In the rows, 128 means zero.
Each named move below is a turn or a mirror, shown by a few rows before and after it. Which moves, in which order, take the first row of each later pair to the second? The first pair is answered.
kisu:
[113 135 143 151 165 111 129 127 139 114 187  69 128 159 161 133 121 144
 146] => [155  95 163 154 146 109 174 122 138 134 152 110 108  91 123 123 104 118
 120]
[ 85  98  88 144 156 100 107 173 124 205  89 111 128 122 166 131 154  78
 103] => [ 85 101  94 135 160  98 108 176 127 198  97 100 122 118 156 127 152  80
 103]
[129 109 122 170 122 171 146 116 195 132 156 119 141 130  77 135 128 121
 111] => [122 115 114 164 141 182 126 116 188 133 167 112 146 156  95 145 132 134
 111]
kopi:
[121 148  94 113 101 159  84 112 117 135 111 158 153 154  89 139 173  99
 117] => [119  99 102 153 129 140 129 131 177 159 141 138 160 123  85 143 165  95
  96]
[ 94 120  75 141 119 149  87 166 160 143 115 111 133 107 124 139 160 122
 133] => [ 96 123  76 127 121 155  74 157 154 135 107 113 136 111 128 130 162 124
 129]
[165 156 163  86 150  97 149 155  99  89 100 139 101  73 148  97  98 109
 104] => [166 148 169  94 153  91 155 163 116  98 110 125  98  56 165  97  88 101
  91]
[118 148 104 125  92 103 141 135 137 136 146 131 127 137 130 136 112 152
 160] => [127 144 110 125  98 106 150 130 135 147 143 127 126 137 128 129 110 144
 153]
gugi:
[143 131 119 155 119 135 109 112 149 127 168 140 130 146 165 121 124 153
 129] => [155 122 126 157 113 130 116 108 141 131 163 153 109 138 147 117 124 145
 129]
[120 139 109 118 140 142  94 144 137  98 118  83 164 128 158 130 133 156
 174] => [145 131 114 136 111 179 104 104 148 116 110 131 177 109 113 122 141 129
 158]
[118 151 132 143 149 138 134 129 137 143 189 113 166 154 122 148 140 167
 133] => [155 140 155 137 106 148 139  93 126 148 164 157 145 127  91 130 130 142
 123]
[135 112 149 160 119 139 163 110 170 150 173 107 137 137 131 118 117 115
 128] => [148 119 172 141 117 129 169 110 149 132 165 113 117 135 131 116  98 113
 122]

Each pair is 2 to 4 moves apart.
[ 91 137  97 111 152 110 108 184 128 114 126 105 123 158 182 126 145 161
 141] => [101 152 100  90 128 116  96 180  90 108 106 133 108 161 179 120 137 153
 143]  kisu kopi kisu
[124  96 116 125 134 106 161 168 125 151  80 143 114  67 116 130 124  93
  87] => [ 73 121  74 134 159 122 122 187 149 158 111  89 143 127 155 160 142 113
 120]  gugi gugi kisu
[162  92 164 194 108 128 177 114 195 168 107  93 102 127  92 160 126  99
 132] => [193 121 206 158  90 134 165  74 137 133  98 114  71 147  95 140  95 113
 147]  gugi kisu gugi gugi
[115 147 128 118  73 156  93 109 106 139  94 182 150 117 102 137 182  87
 119] => [ 80 136 131  93 113  80 126 181  94 138  88 132 112  92 166 121 151  95
 103]  gugi gugi kisu gugi
[175 129 183 101 102 101 164 106  96 101 112 140  77 109 133  95 100 127
 123] => [121 141 163 127 150  95 146 121 149 106 176  66 114 163 166 130 105 162
 149]  kopi kisu kopi
